What is the hidden score of each row? Scores go from 0 to 40, and 20 is about the middle. The score is a weighted sum of the row's numbers plus the product of two more (or one squared), each taken from its middle value.
[-0.29  1.34 -2.03 -1.71  1.61  1.48 -0.29  1.81  0.33  0.89  0.04 -0.51 -0.49 -0.16  0.02 -0.37
  0.60 -0.66  1.31] -> 13
[-0.07  1.28 -0.67 -0.47  0.32  0.65  0.41  0.69 -1.12 -0.17  0.37 -1.36 -1.14 -0.63  0.86  0.40
 -0.29  0.38  0.41] -> 16
[-0.13  0.27 -0.34 -0.48  0.30 -0.80 -0.49 -0.09 -0.73 -0.64 -0.30 -0.88 -0.93  0.00  2.29  0.63
 -1.06 -0.57  0.59] -> 22
[-0.30  1.23 -1.35 -0.48  1.53  0.38 -1.56  1.20 -0.55  0.17  0.97 -0.28 -0.78  0.84  0.73  0.75
 -0.31  0.69  0.27] -> 22
[-0.12 -1.67  0.41  0.38 -0.35  0.54  1.46 -0.78  1.27 -0.65 -0.42  0.59  1.29 -1.89 -0.62 -0.21
  1.00 -0.44 -1.06] -> 24
[-0.33 -1.78  0.34 -0.56 -1.85  0.29  0.13  0.16  0.62 -0.69  1.35 -0.26 -0.50 -0.27 -0.03 -0.52
  1.40 -1.68 -0.12] -> 33
[ 0.46 -0.52  1.82  1.63 -1.12 -0.93 -0.53 -0.84 -0.55 -0.72 -0.17  0.76 -0.33  1.58 -1.97 -1.40
 -0.23  0.97 -0.56] -> 22
[ 2.15 -1.14  0.41  1.34  0.10 -0.39  0.40 -0.61  1.72 -0.51 -0.29  0.10  1.86  0.91 -1.39  0.15
  0.87 -1.54  0.22] -> 17
[-0.54  1.25  0.25 -0.95 -0.28  0.39  1.54  0.51  1.15 -0.01 -1.39  0.58  2.57  0.01 -0.35 -1.55
 -0.78  0.42  0.29] -> 23
[-1.64  0.50 -0.05  0.15 -0.47 -1.01  0.81  0.05  0.53  0.99 -0.05 -0.18  1.96 -0.26  1.47 -0.07
  0.59 -0.59  0.06] -> 13
[ 0.86 -0.67  0.92  0.90 -1.10 -0.70  0.52 -0.90  0.16 -0.37  0.02  0.83  0.24  1.14 -0.25 -0.16
  0.20  0.56 -0.99] -> 23
[ 0.82 -0.06 -0.23  0.04  0.26 -0.22 -0.41  0.33  0.40 -0.33 -0.57 -0.02 -0.31 -0.61 -0.84 -0.34
  0.13  0.55 -0.75] -> 20
[-0.95  0.00 -0.62 -0.39  0.75  0.65  0.73  0.42 -1.07 -0.38  1.53 -0.68 -0.60  0.99 -0.39 -1.22
 -0.71  0.41 -0.46] -> 21
[ 0.63 -0.03 -0.84 -0.89 -0.64 -0.82 -0.14  0.40  0.76  0.89 -0.68  0.60  1.11 -0.28  0.11  1.03
  1.29 -0.25 -0.82] -> 20
[-1.36  0.30 -0.87 -2.07  1.17  1.46 -0.54  2.26 -1.41  1.16 -0.01 -1.94 -2.72  0.72  0.77  0.46
  0.31  0.30  2.35] -> 12
[-0.64  1.74 -1.51 -1.32 -0.36 -0.31 -0.10  0.90 -0.47  1.56  1.35  0.84 -1.43 -0.78 -0.53  0.19
 -0.28 -0.32  0.59] -> 10
[ 0.83 -0.77  0.08 -0.29 -1.35 -1.40 -1.11  0.12 -0.97 -0.19  0.22 -0.08 -0.89 -0.13  0.22  0.16
  0.87 -0.08 -0.17] -> 17
[ 0.84  1.82 -0.87  0.03  0.05  0.15  0.37  0.97  0.13  1.60 -1.22 -0.22  0.01  1.01 -1.49 -0.56
  0.53 -0.49  0.80] -> 3
[-0.53  0.38 -0.19 -1.06 -0.62 -0.05  0.17 -0.21  0.21 -0.27  1.14 -0.78 -0.77  0.43  0.54  0.12
 -0.38  0.18  1.01] -> 27
[-0.53  0.07 -1.23 -0.70  1.41 -0.26 -0.84  1.13 -0.40  0.86 -0.04  0.45  0.47  0.79 -0.54  1.04
 -0.68  0.50  1.36] -> 23
[ 0.72 -1.80  1.03  1.02 -0.41 -0.73  1.16 -0.64  0.24 -1.19 -0.73  0.43  3.61 -0.58 -0.71  0.20
  0.55 -1.19 -0.69] -> 17
[-1.07 -0.88  0.99 -0.47 -1.40  0.08  1.19 -0.14  1.04 -0.72  0.77  0.77  0.58 -0.77  1.28  0.15
 -0.12 -0.92 -1.06] -> 32
[-1.72  0.55 -0.21  0.60  0.44 -0.69  0.52 -0.23 -1.03  0.17 -0.41 -0.06  1.16 -0.74  0.40 -0.27
 -0.06 -0.62 -0.42] -> 31
[-0.04 -0.06 -2.25 -0.34  1.11 -0.59 -0.49  0.29 -0.81  0.83 -0.21 -0.20  0.33  1.67  1.13 -0.36
 -0.20  0.73 -0.32] -> 6
[ 0.61  0.53  0.84  1.41 -0.79 -0.06  0.35 -0.98  1.75  0.50 -0.96  1.00  0.51  0.58 -0.82 -1.22
 -0.92 -0.97  0.53] -> 22
[-0.41 -2.05  1.20  0.24 -1.23 -0.89  0.43 -1.06 -0.65 -0.90  0.74 -0.16 -0.45  0.94 -1.21 -0.39
 -0.26 -0.23 -0.46] -> 28
[ 1.53 -0.45  0.79  0.79 -0.81  0.01  0.17 -0.71  0.41 -0.96 -0.97  0.71  0.52 -0.95 -0.42  1.30
  0.48 -0.27 -1.17] -> 21
[-0.05  0.96  0.29 -0.39  0.94  0.10  0.07  0.21 -0.96 -0.06  0.02 -0.35 -0.88 -0.33  0.05  1.12
 -1.01 -0.57  0.59] -> 15
[ 0.86  1.10 -0.61 -0.66 -0.20 -0.39 -0.01  1.05  1.24  0.53  0.20 -0.59 -0.52  0.43  1.72  0.10
 -0.60  1.48  0.38] -> 18
[ 0.04  0.74 -0.32 -1.57 -0.82  0.03  1.06  0.74  0.26 -0.12  0.63 -0.58 -0.58 -0.55 -0.48 -0.91
 -1.02 -1.15  0.86] -> 19
[ 1.22  0.01  0.31  0.89 -0.98 -0.61 -0.50 -0.58  0.64 -0.42 -0.98  0.05  0.31 -0.17  1.26  0.27
 -0.66 -0.54 -1.28] -> 20
[ 0.19  0.99 -1.16 -0.41  0.93 -0.57  0.79  0.14  1.17  0.96  0.55 -0.82 -0.71  0.26  1.05  0.00
 -0.23  0.46 -0.51] -> 11
[ 0.82 -0.09  0.52  1.40 -1.52 -2.24 -1.25 -1.19  1.26 -0.30 -0.45 -0.51  0.40 -0.09  2.10  0.03
  0.00 -0.58  0.96] -> 18
[-0.05 -0.20 -0.20  0.88  0.10 -0.71  0.79 -0.32 -0.61  0.62  0.39 -0.38  1.00 -0.86  1.00 -0.75
 -0.09  1.45 -0.34] -> 14
[ 2.44 -0.92  1.20  1.43 -0.63 -0.32 -0.49 -1.91 -0.15 -1.82  0.12  0.72  1.59  1.55  0.44 -0.23
 -0.45 -1.14 -0.85] -> 26
[-0.40  0.06 -0.31 -1.09 -0.17  0.32  1.21 -0.24 -2.06  0.18  0.41 -0.09  0.24 -0.94 -0.33  0.48
 -1.37  0.37  0.74] -> 20
[ 2.96  0.17  2.24  1.65 -0.02 -0.26 -1.84 -1.19  2.42 -2.23 -1.13  1.38  1.02  1.59  0.22 -0.28
  0.64  0.57  1.25] -> 29
[-0.93 -0.42 -0.45 -0.42 -0.60  0.34  0.76  0.63 -0.80  0.02  1.15  0.40 -0.89  0.38 -0.01  0.44
 -0.11  0.16  0.39] -> 24
[ 0.05  2.70  0.03 -0.44  0.00  0.25  0.85  0.29 -0.05  0.68 -1.00  0.53 -0.88  1.45  0.36 -0.37
 -0.48 -0.07 -0.08] -> 9
[-0.28  1.68 -0.59 -1.09  1.06 -0.30 -0.05  0.68  1.02  0.62  0.11 -0.67 -1.22  0.73  0.49  0.51
 -0.29 -0.03  0.06] -> 16
[-0.88  0.41 -1.21  0.06 -0.10 -1.94  0.02 -0.48 -2.26 -0.03  0.28  1.04  1.11  1.12  0.55  0.81
  0.77 -1.12  0.94] -> 15
[-0.17  1.85 -0.06  0.12 -0.19 -0.23  0.64 -0.17 -0.67 -0.35  0.13  0.15 -0.16  1.80 -0.03  0.35
 -0.59  0.36 -0.50] -> 24
[-1.37 -1.35 -1.54 -1.87  2.34  3.50 -0.06  1.09  0.19  2.78 -0.19 -0.03 -1.58 -0.43  1.98  2.76
  0.07  1.46 -0.03] -> 17
[-0.47 -2.16  0.34  0.60 -1.56 -0.77 -0.25 -0.97 -0.63  0.35  0.67  0.61  0.85  0.37 -1.23 -0.20
  1.95 -1.21  0.14] -> 12
[ 0.10  0.04  0.45  0.14 -1.67  0.12 -0.06  0.14 -0.59 -0.12 -0.87  0.77 -0.26 -0.86 -0.49  0.59
 -0.21  1.60 -0.25] -> 24
[-1.17 -0.65 -1.15 -0.17  0.39  0.24 -0.60  0.18  0.52  0.34  0.83  0.18 -0.01  0.54  0.22  0.25
 -1.19 -0.26  0.29] -> 30
[-0.25 -1.45  0.41  0.31 -1.33 -0.85  1.45  0.28  0.85 -0.70 -0.33 -1.11  0.25 -0.21 -0.75 -0.87
  0.63  0.45 -1.44] -> 25
[-0.11 -0.05 -0.85 -1.34  1.25  1.29 -1.42  1.18 -2.21  0.46  0.74 -0.94 -0.54 -0.49 -0.51  1.01
 -0.09  1.16 -0.07] -> 19
[-0.32  0.33 -0.45 -0.64  0.70  1.78 -0.29  1.09 -1.43  0.59  0.80 -0.38 -1.37 -0.35  0.56  0.42
  0.44  0.50 -0.26] -> 14
[-1.39 -0.51  0.53  0.69 -0.57  0.01  2.69 -0.32  0.14 -0.19  0.18 -0.54  1.09 -1.04 -1.05  0.97
 -0.20  1.39 -0.31] -> 33
[ 1.83 -1.39  0.33 -0.09 -0.55 -1.27 -0.80 -0.67  1.19 -0.38 -1.87 -0.27  2.26 -1.13  0.61 -0.86
  0.43 -0.83 -0.28] -> 13
[-1.37  1.05 -0.09 -0.23  0.06  0.90 -0.54  0.15 -2.00  0.09  1.09 -1.27 -0.92 -0.42 -0.75 -0.88
 -1.26  0.24 -0.94] -> 30
[-1.23  1.05 -1.04 -0.35  1.23  0.35 -1.28  1.57 -1.62  2.75  0.94 -0.76 -1.41  1.02  0.74  1.94
  0.05  2.58  0.32] -> 13
[-0.90  1.04  0.45 -0.70  0.15  0.00  1.30  1.16 -0.66 -0.08  0.80 -1.90 -0.12 -1.61 -1.15  0.13
 -0.83 -0.06  0.86] -> 21
[ 0.11  0.86  0.26 -0.62 -1.37  0.43 -0.03  0.13  0.33 -0.26 -0.30  0.58  0.42 -1.65 -0.39 -0.35
 -0.12  0.59  0.00] -> 25
[ 1.00  0.16  0.20  1.49 -0.20 -0.29 -0.59 -0.30  2.61 -0.46 -1.20  0.56  0.45  1.04 -1.09 -0.96
  0.23  0.04  0.77] -> 19
[-1.62  0.71 -1.04 -0.24  0.80  0.07 -0.10  0.30 -2.07  0.64  0.74  0.13 -1.61  0.77 -0.97  0.43
 -1.17  1.09  0.05] -> 31
[ 1.06  0.83  0.71  0.48 -0.99 -0.49 -0.87 -0.93 -0.20  0.65 -0.12 -0.06 -0.46 -0.83 -1.83 -1.21
 -0.08  0.27  0.08] -> 6
[ 1.25 -0.64  0.45  0.97 -1.46 -2.05  0.70 -0.57  1.18 -1.19 -0.67  0.61  2.05  0.76  1.52 -1.91
  0.27  0.12 -0.89] -> 12
[ 0.45 -0.32 -1.56 -0.99  0.19 -1.26 -0.76  0.56 -0.81  0.38  1.84 -1.35 -2.43  1.62  1.90  1.00
  0.21  0.77  0.14] -> 21
[-0.23 -2.20  1.32  1.04 -0.89  0.49  0.73 -1.52  0.26 -0.59 -1.22  0.04  1.10  0.24 -1.49 -1.67
  0.54 -1.10  0.45] -> 23
[-1.14  0.54 -2.17 -1.35  1.24  0.55 -0.66  1.36 -0.88  1.31  0.25 -0.60 -0.53 -0.25 -1.06  0.69
 -0.52  0.89  1.48] -> 21
[ 1.86 -0.82  1.65  1.94  0.96 -0.53 -1.25 -0.71  1.31 -1.76 -1.28  1.32  2.71  0.22 -0.56 -1.11
  0.26 -2.64  0.19] -> 20
[-0.74 -1.30  1.48  1.29 -0.49 -1.31 -1.56 -0.49 -0.18 -0.61  1.33  0.10 -0.66 -0.81 -0.69  0.12
  0.24  1.29 -0.05] -> 22
[-0.70 -0.98  0.40  0.16  0.08 -0.27  1.67 -1.23  1.32 -0.27 -0.10  0.26 -0.13  0.07 -1.03 -0.41
  1.17 -0.94 -0.69] -> 13
[-0.78  0.74 -1.14 -1.23  0.10  0.29  1.11  0.64  0.60  0.63  0.52  0.11 -1.55 -0.07  1.60  0.98
 -0.24 -0.13 -0.95] -> 23
[ 0.52 -0.78  1.97 -0.19 -2.35  0.52  0.05 -0.67 -1.16  0.18  0.04  0.63  0.40  0.40 -0.71 -2.31
  0.46 -1.61 -1.08] -> 9
[ 0.46  0.25 -1.02 -0.30 -0.11  0.04 -1.52  0.10 -0.40 -0.22  1.17 -0.38 -0.08  0.42 -0.77 -0.40
  0.06 -0.43  0.05] -> 20
[-1.80  0.49 -2.21 -1.51  1.96  1.73 -1.06  1.43 -1.02  0.96 -0.44  0.04 -0.93  0.25  0.01 -0.05
  0.79  0.05  1.61] -> 16
[-0.48  2.03 -1.32  0.11 -0.04 -0.44 -0.73  0.43 -0.60  0.13  1.45 -0.21 -0.91 -0.02  0.60 -0.26
 -0.61  1.14  1.09] -> 21
[-0.31  0.25  0.04  0.89  0.90 -0.53  0.89  0.05  0.03 -0.48 -0.20  0.32  0.15 -2.49  0.71  2.19
 -0.22  0.25 -0.21] -> 20
[ 0.97 -0.09  1.43  0.87 -0.35 -0.20 -0.50 -1.12  0.59  0.94 -1.23  0.45  0.48  1.08 -0.29 -0.25
 -0.25  1.78  0.11] -> 21
[ 0.67  0.99  1.47  0.91 -0.85  0.68  1.38 -1.27  1.73 -1.15 -0.62  0.91  1.55 -0.62 -0.84 -1.73
 -0.70 -2.73  0.31] -> 17
[-1.20  1.32 -0.74 -1.42  2.30  2.03 -0.87  2.53 -0.06  1.37 -0.64 -0.10 -1.37  0.41  1.16  1.24
  0.87  1.26  0.32] -> 18
[-0.37  1.67 -0.29 -0.73  0.33  0.66  0.51  1.28 -0.32  1.06  0.71 -0.53 -1.04 -0.06  0.41  0.00
 -0.32  0.44  0.84] -> 11
[-0.69  0.84 -0.08 -1.18  0.58  0.16 -0.12  1.46 -1.76  0.98  0.33 -1.20 -0.79  1.66  1.22  0.26
  0.36 -0.39  1.73] -> 8
[ 0.08  1.28  1.52 -0.68 -0.84  0.97  0.34 -0.15  0.73  0.34 -1.35  0.54  0.60  0.11 -0.69 -1.41
  0.59 -0.28 -0.88] -> 10
[-0.43  0.51  0.30  0.03 -0.69  0.24  0.72 -0.21 -0.03 -0.13  0.44 -0.20 -0.53 -1.73 -1.59 -0.79
 -0.22 -0.34 -0.81] -> 14
[-0.83  0.94 -0.92  0.11  2.09  2.74 -1.38  2.26  0.00  1.50 -1.10 -1.11 -0.57 -2.03  0.67  1.98
  0.01  0.47  0.51] -> 8
[-0.76 -0.07 -0.90 -0.80  1.21  1.29 -0.07  1.98 -0.98  1.54  0.98  0.10 -0.84 -0.48  0.37  2.07
  0.11  0.52  0.38] -> 13
[-0.23  1.53 -0.98  1.22  0.25  0.23 -1.16  0.13 -0.97  0.40  0.73  0.53 -0.10  0.92 -0.24 -0.13
 -0.43  1.65 -0.18] -> 27
[ 1.48 -1.15  0.90 -0.37 -0.74 -0.04  0.59 -0.92  0.29 -0.70 -0.41 -0.06  0.69 -1.95 -0.20  1.22
  0.77  0.31 -0.71] -> 29
[-1.71  1.89  0.13 -0.54  0.31 -0.49 -0.51  0.52  0.02  0.44 -0.22  0.14  0.95 -0.63  1.27 -0.43
  0.00 -0.98  0.43] -> 19
[ 0.30  1.06 -1.39 -0.75  1.33  0.70 -0.34  1.38  0.35  1.05  0.76 -1.85 -0.98 -0.64  0.68  0.64
  0.62  2.01  0.57] -> 13
[ 0.33  0.85 -0.59 -0.16  0.26  0.66 -0.28  0.62  0.66  0.47  0.70  0.71 -1.00  0.63  0.01 -0.41
 -0.10 -0.19 -1.01] -> 17
[ 1.24 -0.88  0.96  0.00 -0.64 -0.25 -0.33 -0.42  0.86 -0.19 -0.09 -0.97 -0.25 -1.89  0.16  1.32
  0.70  0.47 -0.86] -> 17
[ 0.43  0.06  1.36  0.49 -0.86 -0.84  0.47 -0.95  0.67 -0.29 -0.47 -0.35  0.11  0.65  0.32 -1.09
  0.18  0.84 -0.84] -> 19
[-0.82 -0.95  0.80  0.75 -0.30  0.14  0.71 -0.39  1.20  0.33  0.40  0.89  0.02  1.15 -0.43 -0.65
  0.93 -0.72 -0.15] -> 15
[ 0.49 -0.15  0.32  0.10 -0.06  0.28  0.57 -0.06 -1.75 -0.19  1.02 -0.46 -0.46 -0.14 -0.50 -0.62
 -1.28  0.20  0.09] -> 18
[-1.81  0.19 -1.81 -0.55  1.52  0.76 -0.47  2.62 -0.61  1.77 -0.10  0.69 -0.20 -0.23 -0.08  2.11
  0.09 -0.81  1.93] -> 14
[ 0.85 -1.06  0.39  0.98 -0.84 -0.91 -0.96 -0.75  1.81 -0.23 -1.19 -0.58  1.59 -0.17  1.98 -0.96
  0.12 -0.77 -0.05] -> 18
[-0.92  0.57 -1.03 -0.76  0.90  0.41  0.58 -0.22  1.41 -0.10 -0.14  0.40 -0.36  0.65  0.38  0.73
 -1.16  0.26 -0.95] -> 33
[ 2.61 -1.64  1.09  1.51  0.84 -0.76 -2.07 -0.87  1.06 -1.26 -0.17 -0.43  0.65  2.41 -1.75  0.00
  0.66 -0.26 -1.10] -> 22
[ 0.12  1.12 -0.62 -0.43 -0.48  1.06 -0.07  0.38 -0.40 -0.48  1.03 -0.02 -0.71 -0.66 -0.52 -0.06
 -0.67 -0.19 -0.36] -> 23
[ 0.53 -0.24  1.17  0.39 -1.08 -0.12  1.53 -0.42  1.53 -0.40 -0.20  1.59  1.16 -0.55 -0.70 -0.70
  0.77 -0.21 -0.62] -> 24
[-2.09  0.53 -1.78 -0.17  1.97  2.48 -0.24  1.59 -0.28  2.98 -0.71  0.42 -1.99  0.88  1.34  1.40
 -0.68  1.50  0.01] -> 18
[ 0.40 -0.96  1.33  0.36 -1.28 -0.06  0.80  0.24  0.48  0.12 -0.30  0.38  0.63  0.27 -1.02 -0.61
  0.86 -1.56 -0.09] -> 13
[-0.07  0.29  0.13 -0.04 -0.15 -0.02  0.45  0.20  0.33 -0.25 -0.61 -0.41  0.27 -0.50 -0.10 -0.44
  0.45 -0.46 -0.18] -> 17
[ 1.32  0.67  0.52  1.87 -2.27 -0.62 -0.49 -1.26 -0.99 -0.20  0.55  1.86  1.19  1.09 -0.53 -0.43
  0.03 -1.61  0.83] -> 13
[ 1.78 -1.21  1.31  1.74 -0.60  0.18 -1.02 -1.46  1.53 -2.53 -0.25  0.33  1.91  0.68  1.67 -0.20
  0.01 -1.14 -0.07] -> 36
[-0.42  1.39  0.26 -0.24 -0.09  1.05 -0.35 -0.27 -1.34  0.44 -0.53 -0.24  0.26 -0.64 -0.27 -0.14
 -0.73  1.05  0.23] -> 23
[ 0.48  0.13  0.23  0.15 -0.72 -0.46 -0.01 -1.00 -0.74  0.39  0.49  1.44 -0.72  0.59 -0.04  0.03
 -0.94  0.96 -1.96] -> 23
[ 0.08  0.82  0.37  0.23 -0.08 -0.57 -0.17  0.05 -0.44  0.72  0.95  0.56 -1.28  1.35 -1.22  0.59
 -1.62  0.59  0.36] -> 23
[ 0.00  0.10 -0.12 -0.20 -0.33 -0.27 -1.09 -0.60 -1.17  0.48  0.32  0.91 -0.07 -1.02 -0.31 -2.33
 -0.04  0.99  0.21] -> 21
[ 1.60 -1.49  1.29  1.16 -1.52 -1.06  1.43 -1.53 -0.18 -0.31 -0.45  0.83  0.71 -0.67 -1.46 -1.15
  0.56 -0.63 -1.01] -> 12
[ 0.73 -0.22  1.53  0.47 -1.21 -0.58  0.21  0.03  1.12 -0.85 -0.32 -0.18  0.65 -1.74  0.71 -0.97
  1.16 -0.85 -1.52] -> 15
[-1.73  0.80 -1.53 -1.29  1.61  1.58 -1.58  1.28 -1.33  1.32 -0.46  0.12 -1.19  0.80  0.54  0.98
 -0.17  0.73  1.38] -> 19
[ 2.11 -1.56  1.41  1.64 -0.33  0.34 -0.66 -1.89  2.31 -1.99 -1.56  0.16  1.55  0.95  0.52 -0.49
  0.24 -1.46 -1.10] -> 27
[-1.26 -0.78  0.07  0.37 -0.27 -0.20 -0.23 -0.56 -0.19 -0.24  0.19  0.55 -0.14  0.60 -0.11 -0.50
 -0.02  1.19 -1.09] -> 32
[-0.70  0.79 -0.61 -2.15  1.27  0.46 -1.16  2.15 -0.34  0.90  0.33 -1.31 -0.43 -0.71  1.42  1.24
 -0.34 -0.90  1.59] -> 14
[-0.16  1.24 -0.71 -0.33  0.33  0.55  0.26  0.68 -0.27  0.87  0.18 -1.37 -0.55 -0.26  0.69  0.88
 -0.08  1.94 -0.21] -> 17
[ 0.56 -0.50 -1.66 -2.32  1.00  2.20 -2.42  1.49 -0.25  2.04 -0.52 -0.67  0.28  0.67  0.47  0.38
  0.72  0.44  1.13] -> 9
[-0.09 -0.26 -0.03 -0.05  0.49  0.66  1.24 -0.91 -0.20 -0.90  1.05 -0.18  0.15  0.34 -0.16 -1.08
  0.62 -0.15 -1.76] -> 22
[-0.09 -1.09  0.35 -1.00 -1.57 -0.88 -0.34 -0.65  1.93 -0.05 -0.33 -0.41  0.47 -0.09  0.33 -0.99
  0.75 -0.22 -0.24] -> 26
[-0.58  0.32 -0.23 -0.93 -0.59 -0.76  0.39 -0.04  0.82 -0.13 -0.70  0.58  0.27 -1.51 -0.29 -0.40
  0.15 -1.16 -0.23] -> 19
[-0.89  0.84 -0.61 -0.92  1.50  0.33  1.71  1.14 -0.78 -0.64  0.61 -0.51 -0.39 -0.27  0.46 -0.79
  0.25 -2.55  1.35] -> 10
[-0.86 -0.49 -0.99 -1.63  1.39  1.44 -0.97  1.08  0.58  1.48 -0.02 -0.36  0.82 -0.21 -0.03  0.76
  0.05  1.66  1.03] -> 19
[ 0.32 -0.41  0.18  0.23 -0.23 -0.30  0.09 -0.55 -1.86 -0.28 -0.51  1.48  0.09  0.79 -1.20  0.17
  0.56 -0.89 -1.50] -> 15
[ 0.10 -1.30  0.82 -0.05 -1.34 -0.45  0.60 -0.94  1.18 -0.39 -0.22  0.60  1.27 -0.47 -0.70 -0.63
  0.85  0.22 -0.82] -> 27
[-0.32 -0.39  0.50  0.38 -1.72 -0.44  0.90 -0.09  0.66 -0.49  0.10  0.81  0.48  0.08 -0.85 -0.77
  0.89  0.15  0.72] -> 25
[ 1.44  0.04  1.16  1.15  0.62 -1.10 -1.52 -0.90  1.36 -1.75 -1.97  0.86  3.01  1.77  0.10 -1.29
  0.68 -0.49  0.86] -> 29
[-1.06  0.42 -0.81  0.30 -0.29  0.85 -0.40 -0.41 -0.96  0.18  0.97  0.76 -0.07 -0.63 -0.21 -1.00
  0.33 -0.73  1.22] -> 16
[-0.46  0.68 -0.75  0.11 -0.19  0.95  1.44  0.11 -0.64 -0.18 -0.72  0.06  1.67 -0.96 -0.86 -0.33
 -1.04 -0.29  0.27] -> 27
[-0.95 -0.03 -0.18  0.16 -0.73 -0.78 -0.63 -0.33  0.87 -0.41 -0.33  0.48 -0.01 -1.08 -0.40  0.62
 -0.34 -0.79 -0.39] -> 22
[-0.61  0.28 -0.04 -0.91  1.51  0.59 -0.12  0.78  0.55  0.28 -0.01 -0.98 -0.66 -1.27 -0.01  0.64
 -0.53 -0.09  0.49] -> 18
[ 1.39 -0.83  0.59  1.56 -0.30  0.10 -2.14 -1.31  1.00 -1.12 -0.36  0.97 -0.13  1.33  0.47 -0.44
 -1.06 -1.67 -0.32] -> 20
[-0.87 -1.88 -0.06  0.96 -1.26  0.22 -0.35 -0.35 -0.71 -0.45  1.56  0.25 -0.62 -0.54 -0.70  0.89
  0.18 -0.42  0.27] -> 24
[ 0.63  0.19  0.57  0.73 -1.00 -1.45 -1.13 -0.44  0.94 -0.24 -0.75 -0.31  0.52  0.95  0.51 -1.23
  0.47  0.91 -0.36] -> 22
[-1.10  0.90 -1.72  0.23  0.99  1.11  0.18  0.75  0.28  0.70  0.11  0.65 -1.49  0.13 -0.27 -0.55
 -1.60 -0.17  0.22] -> 29
[-2.13  0.71 -1.18 -0.93  1.96  1.64 -0.40  1.46 -2.02  0.51  0.36 -1.15 -1.30 -0.47 -0.24  0.77
 -0.48  0.05  1.07] -> 19
[-1.49  1.58 -0.58 -0.53  1.17  0.60  0.87  1.52 -1.08  0.33  0.39 -0.10 -0.03 -0.84  0.59  0.20
 -0.21  0.44 -0.17] -> 18
[ 0.21 -0.57  0.95 -0.02 -0.38 -1.28 -1.41  1.06  0.44 -1.42  0.09 -1.00 -0.40  0.24 -0.76 -0.49
 -0.07  0.02 -1.00] -> 29
[ 1.03  1.13  1.50  1.31 -1.91 -0.90  0.75 -1.08  1.28 -1.11 -0.70  1.48 -0.04  1.18 -0.48 -0.92
 -0.72  0.40 -0.88] -> 20
[-0.86  0.42 -1.00 -0.32 -0.09  0.67 -0.53  0.16  0.39  0.92 -0.11 -0.49 -0.88  0.15  1.07  0.15
 -0.63  1.95  0.94] -> 26
[ 0.30  1.41  0.34  0.40 -0.91 -0.08  2.12 -0.28  0.96 -0.56 -0.62  0.88  0.31 -0.14 -1.12 -0.24
  0.68 -1.32 -0.07] -> 13
[-0.43 -0.90  0.78  1.54 -0.20 -0.98  1.17 -0.32  0.73 -0.53 -0.52  1.04  2.36  0.57  0.16 -0.06
 -0.01 -0.86 -0.64] -> 26
[ 0.69 -1.29  0.88 -0.07 -1.12  0.44 -0.25 -1.01  0.89 -0.27  0.32  0.03 -0.87 -0.42 -1.02 -1.24
 -0.04 -1.23  0.04] -> 12
[ 1.93 -0.22  0.99  1.51  0.88  0.55 -1.36 -1.10  1.06 -1.67 -2.08  1.94  1.36  2.30  0.64 -0.19
  1.34 -0.85  1.11] -> 24
[ 2.54 -0.82  2.34  1.91  1.04  0.36 -1.87 -1.84  0.89 -2.14 -0.91  1.92  1.28  3.14 -1.32 -0.14
 -0.01  0.54  1.77] -> 27
[ 0.76 -1.67  1.11  1.66  0.20 -1.38 -1.26 -1.52 -0.82 -1.80 -0.27 -1.08  1.16  0.45  0.10 -1.00
 -0.22 -0.08 -0.73] -> 34
[ 0.91 -1.35  1.19  0.52  1.26 -1.37  1.06 -0.65 -0.24 -1.60 -0.88 -2.05 -1.01  0.18  0.40  0.17
  0.42  0.36  0.98] -> 16
[-0.93 -0.64 -0.01 -0.94 -0.85 -1.54 -1.20 -1.13 -0.44 -0.88  0.14 -1.15 -0.41 -0.31  1.48 -0.63
  1.10 -1.05 -0.53] -> 17
[-0.59  0.18  0.61 -0.74 -0.77 -1.02 -0.58  1.40  0.42  0.62 -0.13 -0.73  0.48 -1.23  0.28  0.99
 -0.06  0.96  0.31] -> 23
[ 0.56 -1.26  0.87  0.86 -1.81 -0.37  0.41 -0.10  0.83 -0.14  1.09 -0.49 -0.17 -1.47  0.40 -0.11
  0.07 -0.37 -1.04] -> 16
[ 2.29 -1.78  1.35  1.12  1.15 -0.96 -2.14 -1.08  1.11 -2.11 -1.47 -1.21  2.10  0.84  1.29 -0.71
  0.82 -0.14  0.41] -> 26
[ 0.14 -1.15  0.92  0.28 -0.69 -0.24  0.62  0.45  0.67 -0.48 -0.27 -0.28 -0.31 -0.75 -1.39 -0.85
  0.52 -1.14 -0.37] -> 15
[ 1.26 -0.90  1.17 -0.37 -1.93  1.03 -1.01 -0.37 -0.12 -1.92 -0.14 -0.11 -0.34 -1.77 -0.76 -2.41
  0.08 -1.47 -0.86] -> 21
[ 0.19 -0.30  0.64 -0.12 -1.47  0.00  1.09 -0.44 -0.55 -1.35 -0.15 -0.56  1.31 -0.84 -0.32 -0.21
 -0.12  0.03 -2.32] -> 29
